In the data rows, zero lies at 4.5, halfway between 4 and 5.
Here are some numbered points:
[7 3 6 4 6 7 2 6 2 1 6 7 0 6 1 4 5 6 2 8 7 8 0 9 5 4 4 5 4 5 3 4 4 3 4 6 3
 6 5 4 4 4 4 4 5 2 6 4] 0
[4 4 2 5 2 1 7 6 5 6 2 1 5 0 6 9 8 1 3 3 1 9 0 3 5 5 5 4 5 6 4 5 5 4 5 5 4
 6 4 6 6 4 3 3 7 2 4 4] 1
[4 4 4 5 4 3 4 4 5 5 4 5 5 4 4 5 6 5 5 5 6 3 5 4 5 4 4 4 5 4 3 4 3 3 5 6 2
 5 4 3 4 5 3 5 6 2 4 3] 2
[4 6 1 5 1 3 6 6 5 5 1 0 5 4 4 6 6 3 5 4 5 3 4 4 5 4 4 5 4 4 5 4 5 6 6 3 5
 6 8 5 6 4 6 7 6 8 6 5] 3
[7 4 7 4 9 9 3 6 1 0 8 9 8 8 6 0 7 4 3 3 3 9 2 9 4 3 6 4 4 6 4 3 7 5 5 6 2
 6 5 4 4 3 3 4 5 2 5 4] 4
[4 5 7 4 6 4 3 2 5 5 5 7 5 6 2 5 5 5 4 9 7 7 2 8 6 3 4 2 5 4 4 5 8 4 4 3 5
 1 3 3 6 6 1 4 5 5 0 5] 5
[6 4 7 5 9 9 3 6 2 1 8 9 6 6 5 3 7 4 4 3 5 6 4 7 5 2 4 4 4 5 4 4 6 5 4 7 2
 6 5 5 5 2 4 4 5 2 5 4] 6
[4 3 4 5 5 3 6 5 6 5 6 5 2 4 4 3 5 5 6 4 5 5 4 6 4 5 5 5 2 4 6 5 6 8 6 3 4
 3 2 4 3 4 5 3 4 5 4 5] 7
[4 5 6 4 7 7 5 4 4 4 7 6 0 2 9 3 2 5 9 1 5 8 0 4 4 3 6 2 6 5 4 3 6 5 5 6 2
 7 3 5 4 2 3 5 5 3 4 3] 8
[6 7 0 5 0 8 5 9 1 4 0 0 5 7 4 7 6 3 5 2 6 3 9 9 4 4 3 6 4 6 4 4 3 3 3 6 2
 6 4 4 5 4 4 4 5 2 5 3] 9
[4 4 2 6 2 0 6 5 6 6 3 2 5 4 4 7 6 4 5 4 5 5 5 4 5 1 4 2 6 5 5 5 5 4 5 5 4
 3 3 4 3 4 5 4 5 7 5 5] 10
[5 3 5 5 7 6 5 5 4 3 8 7 6 2 5 2 4 4 9 2 6 7 3 7 5 4 4 5 3 4 5 4 6 6 5 4 5
 2 2 4 4 4 5 2 4 5 4 5] 11
[5 8 1 4 0 4 4 6 4 7 0 0 4 0 5 7 6 7 3 5 9 5 7 0 5 4 5 5 6 4 5 5 1 3 4 5 6
 3 5 3 2 8 4 6 1 4 3 3] 12
[9 8 9 0 9 9 0 5 0 0 8 9 3 4 3 5 9 5 5 5 6 6 5 9 5 1 4 3 5 5 5 4 6 5 4 7 3
 5 4 4 4 4 3 4 5 3 4 3] 13
[5 4 7 4 8 8 4 4 3 2 7 8 8 2 6 5 6 2 6 3 7 7 3 8 5 2 5 3 6 5 4 3 6 5 5 6 3
 5 5 4 4 3 3 4 5 2 5 3] 14
[4 3 4 5 5 3 5 5 5 4 6 6 6 1 5 9 8 1 2 3 1 8 1 3 5 4 4 5 4 5 4 4 4 4 5 5 2
 6 5 4 4 4 3 4 5 2 5 3] 15
[5 3 6 5 7 6 4 4 4 3 7 7 4 5 5 5 5 5 5 4 5 3 5 3 4 7 3 5 3 3 5 5 5 6 4 4 4
 4 5 5 6 5 3 3 4 4 2 4] 16
[3 4 5 5 5 1 5 3 6 6 5 5 1 7 5 6 3 5 2 4 2 4 7 3 3 5 7 2 6 4 4 5 6 4 4 4 4
 2 2 4 2 5 5 4 5 7 5 5] 17
New points follow, each followed by the number of its nearest point above by angle, seen from the average point of the numbered points.
[4 5 2 5 1 2 6 7 5 5 2 0 5 5 6 9 6 8 4 3 2 6 4 9 4 5 5 5 6 6 4 5 5 4 5 5 4
 6 4 6 6 4 3 3 7 3 4 4] 1
[4 3 5 5 7 6 5 5 5 4 7 7 8 8 6 1 7 4 4 4 4 9 3 9 5 5 4 7 3 5 4 5 5 6 5 3 3
 6 6 5 4 3 7 5 5 8 8 5] 4
[6 5 8 3 9 9 3 4 2 2 7 9 6 6 5 5 6 9 3 4 1 8 3 9 4 6 5 4 3 4 6 4 6 8 5 2 4
 6 6 5 4 3 6 6 6 9 7 5] 4
[4 4 5 5 6 4 5 3 6 5 6 6 5 5 5 5 5 6 5 4 3 4 5 4 6 6 6 6 7 6 4 5 3 2 5 6 5
 1 2 3 5 5 4 3 5 5 2 5] 17
[4 5 6 4 5 5 4 3 5 5 4 6 2 6 4 7 4 5 3 5 3 4 7 3 4 6 4 4 4 3 5 5 4 6 4 2 7
 4 5 4 3 8 6 6 0 3 4 4] 17
[4 4 4 5 4 2 6 5 5 5 5 4 5 4 4 6 6 5 5 4 5 4 6 5 6 3 3 4 4 4 5 4 5 5 6 4 5
 7 8 6 6 3 6 6 6 7 7 6] 3
[6 4 7 4 8 8 3 5 3 2 7 9 5 9 3 3 0 1 7 2 0 0 6 0 5 4 4 6 3 4 4 4 4 4 4 4 8
 6 7 6 6 5 7 5 1 2 5 6] 16
[4 4 2 6 1 2 6 6 6 6 2 2 4 7 3 7 8 9 6 5 6 8 3 2 5 4 4 5 4 4 4 4 4 4 4 5 3
 6 4 4 4 4 3 4 6 2 5 4] 10
[3 6 5 4 4 2 6 3 5 6 4 2 6 4 4 6 6 5 6 6 6 4 6 4 4 3 6 2 7 5 5 4 6 5 4 6 3
 5 3 4 4 4 2 5 6 4 4 3] 10
[4 6 1 4 0 3 6 7 4 5 0 0 6 5 4 6 6 5 5 5 5 4 5 5 4 4 4 5 5 5 4 4 2 3 3 7 3
 5 4 4 3 4 6 5 5 8 6 5] 3
[4 5 4 5 2 0 5 3 6 7 2 3 6 5 6 1 0 2 2 6 3 0 7 0 4 6 3 5 5 5 5 4 2 3 4 6 7
 4 5 4 3 8 6 6 0 3 4 4] 12
[6 4 7 4 7 8 2 4 3 2 6 8 6 9 3 3 0 1 7 3 0 0 6 0 4 6 5 4 3 4 7 4 6 8 6 2 7
 6 8 6 8 4 6 6 4 5 5 6] 16
[4 4 3 5 4 1 6 4 6 6 5 4 6 4 4 7 6 5 6 4 6 5 5 5 4 5 4 6 4 5 4 4 2 3 3 6 7
 5 6 5 3 7 7 5 0 3 5 4] 12
[4 4 5 5 5 2 5 3 6 6 5 5 0 1 3 1 4 6 8 5 5 8 1 6 5 5 5 3 4 3 7 5 6 8 5 2 4
 6 6 5 4 4 6 6 6 9 6 5] 7
[7 6 9 3 9 9 1 3 1 0 7 9 6 5 4 5 6 6 6 4 5 5 6 4 4 5 6 2 5 4 4 6 7 5 4 4 3
 5 3 5 5 4 3 4 6 2 4 3] 13
[4 4 4 5 4 1 5 3 7 7 4 4 5 3 4 6 6 5 5 5 5 4 6 4 5 4 4 5 4 4 4 5 3 4 4 4 3
 5 4 3 3 5 3 5 6 3 5 4] 2
